Each row is where one point has got to under a steady rotation. How many steps took it there?
The counts run from 0 to 138.
114 99 97 84 91 118 99 110 89 102 117 80 130 84 121 122 109 75 101 91 127 74 108 113 107 99 116 97 130 69 80 100 100 105 110 88 83 114 -> 80
110 111 113 107 96 111 88 107 118 102 105 83 125 123 134 116 119 61 104 102 102 98 130 112 131 83 91 104 108 92 96 98 104 92 113 79 87 101 -> 91
128 96 112 97 99 134 120 93 119 110 89 79 97 96 123 80 120 104 86 79 84 96 104 117 112 96 92 95 100 60 90 79 82 115 94 86 73 101 -> 96
121 96 109 102 99 114 109 127 138 121 89 97 91 83 116 111 102 95 79 97 82 94 105 96 97 89 65 115 101 55 99 84 99 123 100 86 115 117 -> 99
123 104 103 108 111 97 112 121 114 118 112 83 100 96 110 116 111 85 83 72 94 89 102 116 108 100 71 101 102 52 80 116 71 114 88 81 111 112 -> 23
106 121 106 103 80 136 84 83 108 90 79 84 91 105 124 97 121 77 104 82 91 94 96 108 115 102 98 103 116 76 84 120 78 97 89 76 62 98 -> 18
89 117 106 95 90 116 109 122 127 80 128 119 110 101 106 108 118 76 95 96 119 109 116 103 115 84 91 90 102 93 90 104 140 94 123 76 74 94 -> 0
71 131 106 97 91 107 124 100 106 100 126 118 106 117 99 105 88 95 96 120 101 122 93 101 105 75 98 105 116 81 80 122 78 98 110 70 86 83 -> 122
89 113 108 113 64 130 108 102 110 129 99 98 90 81 120 84 127 89 104 102 102 111 75 97 94 86 99 111 111 61 89 111 97 108 99 70 84 92 -> 109
113 107 96 105 110 98 90 134 120 101 96 95 96 96 123 134 97 88 99 102 84 92 111 117 117 101 69 120 102 57 96 113 67 102 99 99 126 111 -> 25
103 96 95 109 93 90 97 118 111 110 98 124 103 82 98 139 111 95 103 130 82 101 86 129 99 117 97 87 102 57 87 102 58 106 101 102 109 93 -> 115
97 100 96 120 110 113 96 95 104 112 112 125 99 75 100 115 113 113 92 107 87 112 95 133 101 115 88 85 98 59 111 81 68 124 102 123 85 96 -> 39
81 107 103 105 103 96 91 105 122 100 83 142 91 83 102 132 99 96 102 118 80 127 85 130 100 93 102 93 93 75 92 98 69 97 100 99 90 105 -> 117
98 113 107 77 88 135 115 107 110 78 126 104 115 92 122 99 97 78 98 115 105 79 115 106 124 103 127 96 122 78 78 92 108 94 118 83 96 87 -> 3
109 129 97 104 91 111 120 100 109 76 95 123 112 101 100 107 84 106 92 139 95 108 111 140 121 105 114 119 97 114 87 107 86 79 126 100 84 117 -> 60
104 125 96 103 87 120 118 96 110 82 92 113 104 97 106 101 91 101 88 127 100 112 104 140 121 99 116 118 94 113 86 106 97 81 118 99 67 120 -> 61
91 134 112 124 90 112 97 103 123 85 90 108 87 101 115 108 130 95 112 88 86 125 109 131 111 103 73 99 78 77 117 108 72 88 108 89 84 85 -> 29
101 123 116 114 89 121 93 99 133 94 95 128 94 90 130 92 113 88 113 126 76 107 99 127 120 110 104 98 90 75 104 90 85 86 111 80 107 80 -> 105
72 110 104 107 100 101 89 99 126 101 90 139 87 89 94 132 107 95 97 109 87 136 86 134 101 86 96 90 90 83 86 107 82 92 98 96 77 105 -> 118
64 131 105 113 78 100 104 113 116 97 101 124 94 111 91 125 116 88 100 107 100 135 92 107 97 79 88 101 105 87 88 119 82 93 106 78 69 89 -> 120
65 134 102 106 80 106 113 107 112 98 111 123 100 113 101 110 108 90 101 116 100 128 97 92 99 75 91 102 115 85 84 127 78 97 113 70 74 83 -> 121
92 124 103 113 95 107 121 120 120 80 105 126 87 100 63 123 103 109 66 93 93 108 108 99 103 105 62 96 98 84 90 106 86 123 103 115 76 112 -> 131
123 107 103 106 103 96 101 132 117 110 102 84 98 94 116 126 102 86 90 91 90 88 104 113 111 106 67 107 99 54 87 113 71 111 94 90 125 114 -> 24
106 93 104 80 87 143 104 98 109 89 113 99 113 77 118 99 105 79 88 91 98 79 107 123 118 105 130 89 110 69 70 83 109 107 98 107 80 110 -> 5
100 106 102 109 92 127 114 72 91 111 108 115 117 101 107 101 84 103 87 144 100 101 96 126 110 98 127 102 126 83 89 95 60 107 106 97 69 95 -> 49
121 110 108 99 113 115 112 98 121 109 99 90 86 98 122 86 95 99 83 75 98 95 96 101 106 91 84 99 118 61 77 109 69 114 83 64 88 107 -> 21
87 117 110 117 66 128 106 93 119 125 97 100 93 79 123 86 131 85 111 101 102 119 76 119 99 93 109 103 95 68 89 100 97 100 101 75 78 94 -> 108
102 121 90 105 76 129 119 95 103 86 95 99 108 92 106 92 102 107 92 118 109 116 100 139 116 95 112 118 94 107 84 115 106 87 118 102 51 118 -> 62
94 96 89 115 100 127 90 107 92 114 118 106 99 82 122 106 98 116 95 121 97 100 100 116 107 102 92 107 118 44 104 91 67 131 100 119 110 90 -> 37
110 105 90 112 112 93 114 111 120 112 103 129 99 104 73 127 83 113 68 123 104 114 101 105 99 80 72 106 114 90 78 110 91 120 108 99 77 130 -> 55
105 107 88 107 113 105 75 119 121 92 90 108 90 98 126 132 99 90 98 105 82 103 112 134 120 97 69 108 98 60 103 108 69 96 101 98 119 111 -> 26
84 124 107 123 79 117 103 94 89 112 122 114 123 110 102 114 104 81 102 149 111 109 104 109 111 98 106 108 128 86 96 109 72 111 119 89 85 87 -> 47
111 125 109 94 86 137 99 89 109 94 83 87 83 102 121 92 113 91 98 81 89 89 95 94 105 100 92 105 124 68 85 116 74 107 89 66 74 90 -> 19
122 108 116 88 112 98 102 111 134 89 76 112 104 94 97 135 121 94 97 75 93 91 119 96 96 104 72 81 111 82 104 80 89 106 102 78 66 111 -> 86
119 102 102 127 102 104 81 121 136 112 112 117 105 102 112 114 121 74 93 108 95 100 112 124 124 105 58 95 89 69 104 96 100 106 109 90 118 93 -> 102
93 100 98 102 97 94 91 116 119 105 83 137 94 78 101 137 101 98 104 124 73 111 87 123 97 108 100 93 97 63 89 94 59 104 98 100 104 102 -> 116
113 120 122 101 112 94 99 112 137 94 111 116 106 98 94 131 113 53 99 88 100 85 112 98 111 114 77 79 104 89 88 105 102 106 102 72 104 107 -> 12
